rotation steps, each row followed by its count of steps
The counts run from 0 to 484.
[117 121 113 161 110 156 120 112 130  56 181 128  99 170 104 123 136 138
 105 126 109 125 154 141 148 178 148 137 112 124 145 118  96 115 137  98
 128 113  93 189 138 117 171 107 135 113 143]  283
[127 146 150 120 134 133 134 117 149  86 166 119 110 125 127 192 124 171
 152 142  79 174 168 124 142 162 147 132 115 103 138 131 115 103 185  88
 171 101 101 145 132 125 121  99 157 116 113]  394
[130 160 104 157 125 197 145 108 137  85 174 135 119 143  82 103 132 108
 146 136  96 152 150 108 125 136 140 145 103 136 101 137 112 108 138 132
 111 162  69 148 106 151 139 136 168 118  87]  484
[138 157 131 185 105 145 140 107 120  89 162 127 100 190 139 122 107 129
 103 137  98 165 163 152 157 139 181 146  96 104 100 160 121 146 151  98
 133 108 103 147 159 110  91 137 175 105 116]  182
[141 163 131 150 119 153 126 105 119 124 171 143  99 166 142 194 121 139
 114 135 111 159 186 126 154 138 107 121  89  76 137 116 112 108 178 137
 137 113  91 102 147 110 138 150 140 111  99]  380
[115 129 130 130 109 132 115 128 126  87 202 113 117 153 118 159 136 119
 146 140  85 161 171 142 127 157 147 181  88  58 113 118 132 122 148 106
 118 104  86 146 142 108 151 110 112  93 147]  84
[133 158 132 129 122 154 106 103 122  84 154 128 146 173 105 157  71 134
 150 137  87 169 152 134 159 151 130 162  94 134 109 118 175 147 130 124
 156  84 118 192 141 138  95 142 136 117 103]  63
[152 155 114 148 149 191 152 129 123 141 194 122 126 133 141 179 132 132
 158 143  94 108 199 103 133 158  95 136 104  93 118 134 143 109 172 165
 117 104 100 132 144 109 135 124 151 116 137]  235
[138 182  87 172 149 146 113 109 120 120 151 140 147 169  81 127 102 130
 143 149  78 170 119 109 134 143 119 155  69 112  88 105 117 132 140 139
 143 118 111 132 183 125  83 135 127 110  81]  192
[135 144  85 141 105 162 129 141 163 116 178 159 139 155  94 136 123  95
 151 163 118 104 161 110 142 157 105 169 103 128 109  83 114 102 187 109
 121  86 109 143 135 125 178  95 129 140 115]  417
[121 151 142 157 124 148 137 111 116  86 191  87 124 154 110 141 126 140
 149 131  69 177 182 101 122 140 143 185 100  90  94 153 143 125 125 133
 134 151  98 164 121 116 143 130 138  96 139]  359
[145 135 150 120 113 192 106 132 138  65 174 142  95 164 141 141 111 126
 128 159  88 150 176 148 127 150 126 124 115 104 130 119 126 117 172  89
 108 108  89 164 126 157 156 117 134 125 110]  383
[152 141 112 141 141 152 147 106 136 122 147 116 112 165 119 163 100 122
 131 168  76 162 179 133 105 110 100 178  82  94  93 124 117 153 178 102
 134 111  95 149 147  83 150 118 121 132 151]  54
[158 138  99 166 121 179 123 117 103  90 171 124 102 141 109 119 129 125
 118 127  97 113 167 166 140 153 162 134 111 119 135 149 109 138 113 110
  95 105  69 172 150  87 116 121 169  88 117]  477
[123 167 109 183 131 105 146  92 147 120 159 130 131 151  59 138 125 125
 134 127 121 166 122 111 163 147 154 164  81 115 106 117 106 110 168 149
 141 133  92 121 145  93  96 127 160 117 105]  17
[123 144 118 156 109 167 144 133 143  69 175 131 149 176 135 129  99 150
 167 123 117 125 111 116 156 171 167 167 108 128 131 113 128  76 168  89
 112  97 136 151 147 137 112 118 159 131  96]  113
[142 140 122 161  86 141 149  87 115  98 136 113 148 153  92 119 108 123
 119 139 102 135 158 133 142 156 154 191 120 129  94 135 145 141 131  92
 166  96 100 181 143 119  93  95 184 116 127]  163
[130 155  80 185 135 161 181  90 129 138 169  98 149 129 125 132 130 113
 128 131  84 116 182 106 123 125 145 170 100 135 130 144 112 142 136 130
 169 128  84 139 137 105 125 139 175  97 120]  166
[128 142 127 111 106 140 153 114 127  75 169 130 146 147 101 170  86 132
 167 109 132 130 139 148 161 146 157 166 115 145 159  92 145 105 161  92
 140  75  93 181 141 122 119 133 172 123  97]  407
[146 149  87 132 144 165 132 144 136  91 191 137 157 154  90 137 116 121
 180 150 120 153 152  93 128 137 127 138  86 136  98 102 129 140 174 150
  99 130  89 149 170 125 147 138 113 128 111]  222
[141 168 112 150 114 152 116 117 110  98 167 152 111 189 143 173  95 155
 113 131 118 164 172 122 176 153 113 119  98 123 145 118 111 124 178 121
 150 110 114 140 164 126 127 155 130 116  94]  381
[134 147 116 136 116 163 143 120 104  68 188 113 128 171 151 153  90 141
 157 110 113 142 157 155 152 128 151 158  91 106 135 114 137 124 136 101
 108 101  90 154 162 107 114 177 136  94 117]  377
[128 136 107 179 139 188 128  98 126 110 167 108 143 147  82  94 143 105
 132 142  82 118 141 100 115 173 124 160 102 101  84 116 146 115 115 138
 112 106  95 170 141 128 126  84 153 115 149]  159
[158 155  71 159 137 144 150 124 133 128 160 132 133 139  83 142 125 118
 135 169  96 119 163 131 127 136 135 151 102 138 101 125  87 151 179 109
 135 106  75 140 173  74 132  97 157 131 119]  23
[106 136 117 176 135 137 150 116 146  99 183  93 149 165  90 149 132 140
 157 123 107 125 125 108 145 159 116 205  94  91 120 102 120  69 150 128
 134 114 128 149 115  96 145 103 140 125 142]  423
[105 151 152 143 103 153 141  87 123 108 183 150 146 167 103 176 128 137
 170  99 122 200 139 111 152 156 145 131  88 103 120 135 144 106 164 113
 116 115  93 118 121 111  99 135 158 113 104]  81
[143 157  99 141 100 182 128 109 121  85 160 160 124 188  92 130 112 119
 121 144 122 177 167 102 153 141 133 112 100 173 119 150 139 161 168 117
 122 143  92 171 137 125 138 148 141 132 113]  351
[106 121 107 164 121 154 138 109 128  93 194 108 131 145 106 138 132  95
 142  99 116 121 131 151 136 140 144 177  92  95 157  87 124  95 130  97
 119  88  80 139 132 104 144 136 147  92 130]  278
[120 167 124 175 136 162 120  79 117 118 139 126 132 126  66 132 130 133
 120 132  80 166 144 102 152 171 131 139 109 136 112 145 132 109 122 125
 165 120  92 170 122 144  86 103 187 103  89]  469
[140 138  99 134  98 191 110 129 131  82 175 151 134 179 101 109 119  96
 146 158  93 155 170 114 114 148 138 139  97 148  85 150 141 166 146 108
  97 126  88 171 130 134 140 120 127 125 116]  352
[133 143  99 137 110 186 119 130 148  68 194 121 128 155 113 126 114 125
 144 152  96 103 156 109 132 151 104 171 101 123 138  87 123  68 160 112
 117 124 108 165 123 170 177 118 133 129 106]  109
[169 138  99 143 150 166 149 100 124 130 127 141 123 150  58 149 125 141
 140 149 115 136 141 136 120 145 115 146 107 137 116 123  90 136 180 105
 114 105  67 165 174  75 124  91 165 148 126]  24
[160 167  95 153 155 182  95 134 108 106 162 123 100 136  84 168 117 132
 146 159  70 136 178 141 142 149  80 137  87 104 126 124 115 106 134 147
 121 125  86 156 132 106 144 121 137 109  94]  204
[128 152 138 128 103 200 101 110 120  90 160 157 117 167 110 173 120 139
 136 133  85 172 178 126 153 180  91 125 106 136 138 145 134 115 157 103
 124 121 103 157  92 133 152 119 146 114 100]  75
[128 154  79 168 129 157 145  95 129 118 153 102 131 122  89 139 126 109
 155 127  70 134 149 139 116 129 120 188  94 122 129 129  99 119 114 106
 153 117  71 147 111 104 127 112 172  94 101]  473
[131 136 112 166 169 133 140 103 143  87 161  87 111 142  79 125  92 126
 136 143  70 147 149 152 129 119 140 183  82 121 113 120 132 151 142 117
 149 126  93 184 132  93 141 124 140 116 148]  328
[104 143 108 178 136 168 174  90 168 101 199 121 140 154  86 110 128  94
 145  99 129 147 124 110 157 135 172 147  87 142 143 119 150 114 144 136
 122 126  90 145 105 106 128 143 173 115 137]  146
[126 156 109 158 110 154 156 111 145  89 170 147 160 179 121 153  93 151
 162 118 142 145 114 102 167 150 140 152 102 140 139  91 116  78 184 110
 136 100 119 126 144 143 104 145 164 132  81]  112
[134 158 132 131 105 173 118 129 139 105 153 160 150 183 121 163 100 130
 179 143 109 166 126 126 135 154 127 150  87 107 111  96 120 103 175  83
 105  85 107 121 155 139 100 123 137 132  83]  387
